| -0.43 | -3.16 |
| -0.89 |  0.98 |
|  2.10 |  0.60 |
| -0.05 | -2.31 |
|  4.70 |  0.83 |
| -5.54 |  2.42 |
|  0.21 |  0.98 |
| -2.58 |  0.90 |
|  0.70 |  4.86 |
->
| -3.16 | -0.43 |
|  0.98 | -0.89 |
|  0.60 |  2.10 |
| -2.31 | -0.05 |
|  0.83 |  4.70 |
|  2.42 | -5.54 |
|  0.98 |  0.21 |
|  0.90 | -2.58 |
|  4.86 |  0.70 |

|  4.27 |  5.92 |  5.53 | -5.23 |  6.37 | -5.18 | -3.60 |  2.78 |  5.80 | -2.59 |
|  4.81 |  4.31 |  5.33 |  5.57 | -0.60 |  3.60 | -5.20 |  5.83 | -4.96 |  5.63 |
| -5.47 | -3.58 | -2.58 | -6.22 | -5.12 | -5.81 | -5.10 | -4.06 | -5.63 | -4.90 |
| -5.27 | -5.50 | -5.29 | -5.59 |  4.34 |  4.26 |  4.71 | -3.84 |  4.55 | -5.47 |
|  4.72 |  5.33 |  5.18 | -5.15 |  6.19 |  2.89 |  3.69 |  3.11 |  6.05 |  4.95 |
|  4.87 |  6.07 |  3.24 | -3.01 |  4.81 |  5.26 | -0.94 |  5.85 |  1.51 |  5.79 |
| -5.35 | -4.48 | -4.58 | -6.64 |  4.96 |  3.55 |  5.49 | -6.84 |  4.69 | -5.49 |
| -6.52 | -6.24 | -5.91 |  2.85 |  5.86 |  0.72 |  6.47 | -6.40 |  5.59 | -6.31 |
->
| -2.59 |  5.80 |  2.78 | -3.60 | -5.18 |  6.37 | -5.23 |  5.53 |  5.92 |  4.27 |
|  5.63 | -4.96 |  5.83 | -5.20 |  3.60 | -0.60 |  5.57 |  5.33 |  4.31 |  4.81 |
| -4.90 | -5.63 | -4.06 | -5.10 | -5.81 | -5.12 | -6.22 | -2.58 | -3.58 | -5.47 |
| -5.47 |  4.55 | -3.84 |  4.71 |  4.26 |  4.34 | -5.59 | -5.29 | -5.50 | -5.27 |
|  4.95 |  6.05 |  3.11 |  3.69 |  2.89 |  6.19 | -5.15 |  5.18 |  5.33 |  4.72 |
|  5.79 |  1.51 |  5.85 | -0.94 |  5.26 |  4.81 | -3.01 |  3.24 |  6.07 |  4.87 |
| -5.49 |  4.69 | -6.84 |  5.49 |  3.55 |  4.96 | -6.64 | -4.58 | -4.48 | -5.35 |
| -6.31 |  5.59 | -6.40 |  6.47 |  0.72 |  5.86 |  2.85 | -5.91 | -6.24 | -6.52 |

| -5.03 | -3.01 | -4.55 |
|  4.37 |  3.38 |  3.85 |
|  3.87 |  4.85 |  3.69 |
|  6.76 |  5.01 |  6.37 |
| -3.42 | -2.58 | -3.81 |
| -6.01 | -4.70 | -6.21 |
|  6.19 |  4.83 |  5.91 |
|  3.76 |  2.77 |  3.84 |
| -5.22 | -3.28 | -5.43 |
->
| -4.55 | -3.01 | -5.03 |
|  3.85 |  3.38 |  4.37 |
|  3.69 |  4.85 |  3.87 |
|  6.37 |  5.01 |  6.76 |
| -3.81 | -2.58 | -3.42 |
| -6.21 | -4.70 | -6.01 |
|  5.91 |  4.83 |  6.19 |
|  3.84 |  2.77 |  3.76 |
| -5.43 | -3.28 | -5.22 |

|  1.86 | -0.63 | -0.29 |  0.71 |
|  2.61 |  1.74 |  5.98 | -1.78 |
|  3.05 |  2.35 |  2.73 | -1.33 |
|  1.29 | -0.13 |  1.63 |  0.53 |
|  0.33 | -0.89 | -1.38 |  1.70 |
| -0.30 |  0.06 | -0.12 |  1.28 |
|  1.20 |  0.00 |  4.21 | -0.40 |
->
|  0.71 | -0.29 | -0.63 |  1.86 |
| -1.78 |  5.98 |  1.74 |  2.61 |
| -1.33 |  2.73 |  2.35 |  3.05 |
|  0.53 |  1.63 | -0.13 |  1.29 |
|  1.70 | -1.38 | -0.89 |  0.33 |
|  1.28 | -0.12 |  0.06 | -0.30 |
| -0.40 |  4.21 |  0.00 |  1.20 |

| -4.51 |  5.00 | -5.11 |  4.81 |
|  4.99 |  4.94 | -4.78 | -4.39 |
| -4.86 | -4.81 |  5.14 |  4.87 |
| -4.74 | -4.94 |  4.41 |  4.85 |
|  4.67 | -4.66 |  5.07 | -4.74 |
| -4.45 |  5.24 | -3.89 | -4.60 |
| -4.80 |  4.71 | -4.54 |  4.79 |
->
|  4.81 | -5.11 |  5.00 | -4.51 |
| -4.39 | -4.78 |  4.94 |  4.99 |
|  4.87 |  5.14 | -4.81 | -4.86 |
|  4.85 |  4.41 | -4.94 | -4.74 |
| -4.74 |  5.07 | -4.66 |  4.67 |
| -4.60 | -3.89 |  5.24 | -4.45 |
|  4.79 | -4.54 |  4.71 | -4.80 |

| -2.37 |  4.10 | -3.54 |  2.76 |  2.56 | -0.04 |  1.33 |  2.30 |  3.98 | -1.28 | -1.67 | -3.29 |  3.52 |  2.13 |
| -0.54 |  2.28 | -1.97 |  0.26 | -0.42 | -0.11 |  0.14 |  0.91 |  0.65 | -0.57 | -0.58 | -2.33 |  2.26 |  0.91 |
| -0.95 |  0.99 | -0.62 |  1.29 |  1.79 | -0.14 |  0.63 |  0.61 |  1.97 | -0.19 | -0.91 | -0.30 |  0.50 |  0.69 |
| -2.45 |  1.06 | -0.39 |  3.84 |  5.57 | -0.32 |  1.71 |  1.40 |  5.21 | -0.31 | -1.81 |  0.87 | -0.11 |  1.35 |
| -2.66 |  1.68 | -1.06 |  3.81 |  5.23 | -0.30 |  1.78 |  1.69 |  5.28 | -0.58 | -1.84 | -0.01 |  0.63 |  1.66 |
| -2.37 |  0.56 |  0.08 |  3.84 |  5.69 | -0.37 |  1.66 |  1.18 |  5.11 | -0.23 | -1.61 |  1.34 | -0.61 |  1.11 |
->
|  2.13 |  3.52 | -3.29 | -1.67 | -1.28 |  3.98 |  2.30 |  1.33 | -0.04 |  2.56 |  2.76 | -3.54 |  4.10 | -2.37 |
|  0.91 |  2.26 | -2.33 | -0.58 | -0.57 |  0.65 |  0.91 |  0.14 | -0.11 | -0.42 |  0.26 | -1.97 |  2.28 | -0.54 |
|  0.69 |  0.50 | -0.30 | -0.91 | -0.19 |  1.97 |  0.61 |  0.63 | -0.14 |  1.79 |  1.29 | -0.62 |  0.99 | -0.95 |
|  1.35 | -0.11 |  0.87 | -1.81 | -0.31 |  5.21 |  1.40 |  1.71 | -0.32 |  5.57 |  3.84 | -0.39 |  1.06 | -2.45 |
|  1.66 |  0.63 | -0.01 | -1.84 | -0.58 |  5.28 |  1.69 |  1.78 | -0.30 |  5.23 |  3.81 | -1.06 |  1.68 | -2.66 |
|  1.11 | -0.61 |  1.34 | -1.61 | -0.23 |  5.11 |  1.18 |  1.66 | -0.37 |  5.69 |  3.84 |  0.08 |  0.56 | -2.37 |

|  5.80 | -6.27 |  5.19 |  1.69 |  4.42 | -5.24 |
| -1.27 | -4.80 | -0.96 | -0.80 | -3.78 | -4.62 |
|  5.87 | -2.22 |  5.63 |  4.33 | -1.86 | -0.97 |
|  0.19 | -0.90 | -0.77 |  5.46 |  4.91 | -1.21 |
| -2.32 |  1.98 | -0.47 |  5.10 | -2.16 | -4.70 |
| -4.45 |  0.81 | -4.48 |  5.64 |  3.06 | -4.86 |
->
| -5.24 |  4.42 |  1.69 |  5.19 | -6.27 |  5.80 |
| -4.62 | -3.78 | -0.80 | -0.96 | -4.80 | -1.27 |
| -0.97 | -1.86 |  4.33 |  5.63 | -2.22 |  5.87 |
| -1.21 |  4.91 |  5.46 | -0.77 | -0.90 |  0.19 |
| -4.70 | -2.16 |  5.10 | -0.47 |  1.98 | -2.32 |
| -4.86 |  3.06 |  5.64 | -4.48 |  0.81 | -4.45 |
